Where one turn sends some rows of the set: a few examples, then the rows asked
Q_452: [  6   0  -8  -5   1   6  -6   0   0  11  -5  -4   7  -9  -2   5   2  -7
   4   2   9  -1   6   2   0  -7  -2 -13  -8 -10  12  19   1  -2   2   2
   0 -11  -6   0   3   8  -4   0  -9   0   6]
Q_626: [-18  -4 -16 -11   1  -3  -6   5   4   6   6  -2  -2  -9   5  -8   8   5
   9   7  -2   5 -13  -6   4   4  -4   0 -17  -4   1  12  -9   6  11  -3
  -5  -2  -8   3   5  -5  -7   0  -1   3  -7]
Q_423: [-14   1 -16  -8   5   8 -10   4   1  -1  10   1   0  -8  -7  -6   6   5
  10  -1   1  14 -12   2   4   4  -8  -3 -14  -7  14   6  -5  10   3  -5
  -1   1  -3   9   2   5  -7   9   0  -6 -13]
Q_66: [ 10  -5  -2  -5   4   7  -5   0  -1  10  -4  -4  14  -8  -3   2   2  -4
   3   3   8   5   5   7  -1  -6  -3 -13  -9 -10  15  16   4  -4   4   2
   6 -15   1   0   1   5  -4  -2  -5   0   2]
Q_130: [-13  -5 -12 -15   5  10  -8  -2   1  -2  16  -5   6  -6  -6 -13   5   3
   1   7   6  15 -20   6   3   1  -3  -1 -16  -5  14  10  -1  10   5  -4
   2  -8  -2   1   0  -8  -8   4   4  -1  -2]
Q_792: [-19  -1 -15  -9   3   7  -2   4  -3   1   9  -5   1  -5   0  -5   7   7
   8   7   7   9 -15  -4   9   6  -7   4 -15  -2   6  15   0   5   7  -2
 -10  -5  -5   1   9  -3  -8   6   0   0  -3]
Q_312: [-16  -3 -13  -5  -3  -3 -12   1   6   9   8  -6  -3 -12   4  -9  14   6
   7   1  -4   6 -11  -2   2   1  -1  -4 -19  -6   7   4 -14   7   1  -3
  -2  -3  -8   6   0  -6  -9   3  -2  -3  -8]
Q_994: [ -2 -11  -2  -6  -1  -7   2  -4   1   2   0   4   4  -2   4  10  -1  -5
   5   1  -2 -10   3  -1   7  -4   0  -7  -2 -13   7   8   0   8   1  -5
  -4 -15  11   3  -9   5  -1  -4 -10   0  -7]
Q_834: [-13  -7 -16 -11   1  -4 -11   1   6   4   5  -6  -3 -11   0 -11  11   0
   5   6  -3   9 -16  -1  -2   1  -4  -3 -19  -4   6  12 -13  11   7   1
  -2  -3  -9   6  -4  -9  -6   1  -1   4  -5]
Q_824: [  0  -6  -6 -11   1   3   0  -5   0   2  -2   0   6   1  -4  11  -5  -9
  -1   2   9  -9   4   7   9  -5   0  -8  -5  -5  10  12   2   6   2  -5
  -5 -15  11  -2  -7   1  -1   1 -13  -3   3]
Q_48: [-16  -1  -9  -8  -1   4  -3   0  -1   7  13  -8   4  -6  -2  -8   7   6
   3   8   5  10 -14  -2   8   8  -6   5 -20   2  13   6  -6   6   5  -6
  -6  -6  -6  -3   5 -10  -7   5   0  -1   3]
Q_884: [-12  -5 -11 -16   5   8  -4  -1   1   2  17  -5   6  -6  -4 -11   5   3
   0  10   3  14 -17   4   2   4  -6   3 -17  -3  13   6  -3   9   7  -6
   0  -8  -2  -1   0 -11  -7   4   2   1   1]
Q_253: [-14  -6  -9 -10   3   1  -8   6   5   7  11  -3   6  -9   8 -11  11  11
   9   4  -5   9 -11   1   5   4  -2   1 -16  -9   3   6  -7   2   6  -2
   1  -6   0   6   3  -8  -9   0   0  -1 -14]
Q_913: [  9  -2  -4  -1   0   6  -8  -2  -1  13  -4  -6   9  -9  -3   2   4  -6
   3   1   9   2   6   5  -2  -7  -1 -15 -10  -8  17  15  -1  -3   0   2
   4 -14  -2   0   1   6  -5   0  -6  -2   3]
Q_642: [ -2 -14   2  -5  -2  -7   4  -6  -1   3   1   1   9  -1   5   6  -1  -4
   2   3   2  -8   2  -1   7  -3   1  -5  -6  -9  12   8   1   6   2  -6
  -2 -18  12  -2  -8   0  -1  -6  -8   2  -3]
Q_610: [-12   1 -15  -9   7   5 -10   4   3   2  10   3  -2  -9  -8  -5   8   5
   8   1  -4  16 -10   3   1   6 -12   0 -13  -8  13   1  -9  10   3  -4
  -1   1  -2   9  -2   2  -6   9   0  -5 -11]
Q_51: [-15   0 -11  -8   1   9  -6   4  -1   3  12  -9   5  -7   3  -6  13  13
   8   2   2  11 -14   2   9   4  -4   3 -13 -10   4   9  -1   3   0   0
  -5  -9  -1   4   7  -5 -13   8   2  -7 -10]
Q_352: [  0 -12  -4  -5  -2  -9  -1  -7   1   2  -3   4   1  -4  -1   7   0  -9
   3   1   0  -8   1  -1   3  -5  -1 -10  -5 -10  12   8  -4  12  -1  -3
  -3 -14   7   4 -12   5   0  -3 -10   2  -4]
Q_599: [  7  -2  -9  -8   4   7  -5   1  -1   9  -4  -2   8  -9  -5   4  -2  -9
   5   3   9   1   4   5  -1  -7  -3 -15  -7 -10  13  18   2  -1   6   1
   4 -10  -4   0   2   9  -3  -1  -8   1   4]
Q_853: [ -3 -11  -1  -2  -6  -9   2  -6  -2   5  -1   0   4  -2   5   8   2  -5
   3   2   2 -12   3  -4   8  -3   1  -6  -6  -8   9   9  -3   8   0  -5
  -6 -17   7   0  -7   3  -2  -4 -10   0  -2]
Q_743: [  2 -16   1  -4  -3  -9   1  -8  -1   2  -2  -1   5  -2  -1   5   1  -8
   0   4   2  -7  -1   0   4  -4   0  -7  -7  -7  14  10  -3  11  -1  -2
  -3 -18   8   1 -13  -2   0  -5  -7   4   0]
Q_671: [  3  -8  -1  -6  -2   1  -2  -5  -2   3  -5  -5   6   0  -4  10   0  -7
  -2   1  10  -7   4   7   7  -5  -1  -5  -8  -3  11  12  -1   6  -1   0
  -6 -17  12  -1 -10  -3  -2   0 -10  -1   3]
Q_959: [-16  -4 -16 -12   6  -2 -10   5   6   3   9   3  -1 -11   0 -10   7   3
  11   3  -6   9 -11  -1   0   3  -6  -4 -16  -8   6   7 -12   8   9  -4
   3   2  -6   7   0  -1  -5   0  -1   0 -13]
Q_21: [  2 -16  -1  -6   1  -8   1  -6   1   0  -2   4   7  -2  -1   5  -1  -8
   2   3   0  -5   0   1   4  -3  -3  -7  -5 -10  14   9  -1  11   1  -3
   0 -16  12   3 -13   3   1  -5  -7   3  -5]
Q_303: [  1  -6  -3  -3  -2  -1  -1  -3  -1   4  -6   0   3   0  -5  14  -1  -6
   2  -1   9  -9   8   4   8  -4  -3  -6  -6  -2  11  11  -1   5  -1  -3
  -7 -13  10   0  -8   3  -1   2 -12  -3   1]
Q_574: [-14  -9 -12 -16   6   1  -7   2   5   3  12  -1   6  -8   2 -14   6   3
   5   8  -4  10 -16   2   1   3  -3  -1 -17  -7   6   9  -7   7  11  -4
   5  -4  -3   3   0 -10  -6  -3   1   3  -9]
Q_383: [-15  -8  -8  -6  -1  -4  -8   1   2  10  10  -6   5  -8   3 -13  11   7
   5   6   0   8 -13  -3   3   4  -1   0 -23   0  11   7 -12   5   5  -4
   0  -5  -6   1   1 -11  -7  -2   2   1  -5]
Q_510: [  4  -9  -1  -8   4   1   0  -2  -1   1  -4   2   9   1  -6   9  -4  -6
  -1   2   8  -4   5   8   7  -3  -3  -5  -6  -4  14  13   2   6   4  -2
  -1 -15  15   1 -10   1   0   0 -10  -2  -2]
Q_783: [ -9  -9  -7  -6   4  -4 -10   4   5   5   6  -3   4 -10   1 -12  13   8
   7   4  -5  15 -12   1   0   5  -6  -1 -21  -5  12   6 -12   5   4   1
   3  -5  -2   9  -4  -9  -7   0   2   0 -13]
Q_25: [-15   5 -15  -7  -1   4 -11  -1   3   6  12  -4  -4 -10  -2  -3  11   5
   8  -1  -3  10  -9   2   4   3  -5  -2 -13  -9  10  -1 -10   9  -3  -5
  -4  -2  -6   7   1   0 -10  11  -2  -8  -7]
Q_646: [-18   2 -13 -11   1   6  -2   5  -1   5  11  -6   2  -6   2  -3   6   9
   8   7   1   7 -12  -2   9   9  -8   7 -14  -5   4   9  -3   4   7  -3
 -11  -5  -4  -1   8  -5  -9   7  -1   0  -3]
Q_317: [  8  -3   0  -1   1   6  -5   0  -2  14  -3  -7  13  -7   0   2   3  -3
   4   2  10   3   7   4   2  -5  -2 -13 -10  -7  15  15   3  -5   1   1
   4 -14   0  -2   4   5  -5  -2  -6  -2   2]
Q_541: [-10  -4 -16 -14   5   3  -8  -3   3  -1   8  -6  -1  -8  -8  -9   8  -1
   1   8   1  15 -18   5  -2   4  -8   1 -16  -4  11  10  -7  13   4   2
  -4  -6  -6   3  -4  -9  -7   8   2   4   1]
Q_3: [ -2 -14  -3  -9  -1  -7   3  -7   0   0   0   2   4  -2   2   6  -3  -9
   2   5   3 -10  -1  -2   6  -4   1  -7  -4  -8   9  12   0  11   3  -5
  -3 -16   8  -1  -9   2   0  -6 -10   5   0]
Q_432: [  6  -2  -7  -9   4   9  -4   2   0  10  -1  -2  11  -7  -2   2  -2  -7
   4   4   9   0   4   5   1  -7  -1 -14  -6 -11  12  18   5  -3   7   0
   4 -13  -2  -2   5   8  -3  -2  -8   1   4]
Q_113: [-16  -3 -10  -7  -2   6  -5   0  -3   4  12  -8   5  -5  -4 -10   9   6
   3   7  10  11 -16  -2   6   5  -5   1 -21   3  16   9  -5   8   3  -5
  -3  -7  -5  -2   5  -8  -7   3   2  -2   0]
Q_355: [  8  -2  -4  -7   6   8  -5   2   0  10  -2  -3  12  -8  -1   3   1  -3
   5   2   7   3   6   7   1  -6  -2 -14  -6 -14  13  16   4  -4   4   0
   7 -13   1   1   3   9  -4  -1  -6  -2  -1]
Q_413: [  7  -3  -6  -5   0   5  -6  -2  -1  12  -5  -8   8  -8  -2   3   2  -8
   2   3  11   0   4   4   0  -7   0 -14 -11  -7  14  19   0  -1   2   2
   1 -13  -5  -2   3   4  -4  -1  -7   0   8]
Q_73: [-10  -5 -18 -11   4   5 -10  -2   1  -3   7  -8  -2  -8  -9  -9  11   0
   3   6   5  15 -20   4   0   0  -7  -2 -16  -5  11  14  -6  14   1   4
  -5  -6  -6   7  -3  -6  -7   9   2   1  -2]
Q_810: [-14   2 -10  -8   2   7  -7   2   1   6  13  -7   2  -9   3  -3  12  12
   8   2  -2  10  -9   3   7   7  -5   4 -12 -11   5   3  -4   3   0  -3
  -6  -8   0   4   5  -5 -13  11   0  -6  -9]
Q_952: [  2  -7  -4  -9   4   2  -2  -3   1   0  -4   2   5   0  -3  13  -2  -6
   2  -1   6  -6   5   8   8  -5  -3  -6  -3  -9   9  12   2   5   2  -2
  -4 -14  14   2  -9   4  -2   2 -11  -3  -3]
Q_929: [ -9  -4 -11  -3   4   3 -10   2   0  -1   5  -4   2  -8  -9  -8  12   7
   6   2   4  19 -14   3   2   5 -11   0 -18  -4  17   9  -7   9  -2   4
  -2  -6  -2  10  -4  -3  -8   8   4  -3 -11]
Q_955: [  1  -7   1  -5   0   2   0  -4  -1   5  -1   0   9   1  -4   9  -2  -4
   0   0   8  -8   7   7  10  -4  -1  -6  -7  -4  15   8   1   3   0  -6
  -2 -16  15  -1  -7   1  -1  -1 -11  -5  -1]
Q_86: [ -6  -4 -11  -7   5   1 -10   1   2   1   6  -4   1  -9  -9  -7  11   4
   4   5  -1  20 -13   5  -1   7 -12   1 -18  -4  15   5 -10  10   1   3
  -3  -5  -2   8  -6  -6  -8   9   3   0  -8]
Q_434: [  2  -7  -6  -7   0   1  -3  -6   0   2  -4   2   2   0  -8  11  -4 -11
   0   0   8  -8   4   6   6  -5  -3  -9  -7  -3  15  11  -2   9   1  -5
  -3 -12   9   0  -9   4   1   1 -13  -2   3]
Q_442: [  4  -6  -1  -4   0   1  -4  -6   0   4  -2  -3   6   0  -5   9   1  -6
  -2  -2   7  -7   6  10   7  -6   0  -9  -6  -6  14   8  -1   5  -3  -3
  -2 -16  14   2 -11   0  -3   2 -11  -5  -2]
Q_727: [  2 -12   1  -2  -3  -8  -1  -6   0   3  -2   2   5  -4   1   7   3  -4
   3  -1  -1  -7   3   0   5  -4   0  -8  -5 -11  12   5  -4   9  -4  -4
  -1 -17  11   3 -12   3  -2  -3  -9  -1  -7]
Q_948: [-16   3 -15  -6  -3   8 -11  -1   1   3  11  -7  -3  -9  -1  -6  12   7
   8  -3   2   8 -12   1   6   0  -3  -3 -15  -8   9   4  -7   8  -4  -4
  -4  -4  -6   6   4   0 -11  10  -1  -9  -7]

Q_994 moves to Q_3
Q_574 moves to Q_959
Q_51 moves to Q_130
Where do these go?
Q_413 moves to Q_913
Q_610 moves to Q_646
Q_955 moves to Q_510

Where one turn sends some rows of the set: a few examples, then the rows asked
Q_953: [ 11  -7   0  -3  10   6   0   6  -6   8   1   4  -2 -13   9 -16  -3]
Q_170: [ -4  -1  -1   9   9   1  -8   8  -5  -1  -4   1  -7 -22   4  -2   0]
Q_332: [  7 -12  -7   2  -2  -6   1  -1   2  10   8  -9   9  -7  -2  -8  -3]
Q_450: [ -2 -10   2  -6  10  -9  -5   7   1  -4   1  -9   5 -12   3   3   2]
Q_871: [ -1 -11   3   4   9  -8  -4  -2   1   8  -4 -11  10 -17   8  -2   5]
Q_772: [  7   0  -6  -9   9  -5  -3   6  -6   2  12   2  -2 -14   5  -6  -3]
Q_860: [  2 -10   3  18   4  -9  -4  -2  -7   6   7  -4  -3  -3  -2  -7  -7]
Q_146: [ -5   1  -5  10  11  -5  -9   8  -2   5  -4  -2  -6 -21   4  -5  -1]
Q_909: [ -2  -7   1  13   9  -7  -7   2 -10   2   9  -6  -4   1  -2  -7  -9]
Q_443: [  0 -15   8  -2  12   1  -3   8   1   1  -9  -6   5 -10   6  -7   2]
Q_178: [  1 -11   5  16   6   1  -4   0 -12   2   5  -3  -3  -1  -1  -8  -8]
Q_281: [  5 -15  -2   0   0   9   0   0  -5   6   4  -7   9  -5   1 -10  -3]
Q_598: [  9  -1  -6   2   7  -6  -1  -4  -6  14   7  -1   3 -19  10 -11   0]
Q_675: [  0  -3   0  12   8  -3  -5   9   0   4  -7   2  -7 -22   3  -6   0]
Q_18: [  1 -10  -9  -6   5   0  -3   6  -2   4   9 -11   6  -1  -1 -10  -6]

Q_18 moves to Q_332
Q_772 moves to Q_598
Where do these go?
Q_450 moves to Q_871
Q_860 moves to Q_178
Q_146 moves to Q_675

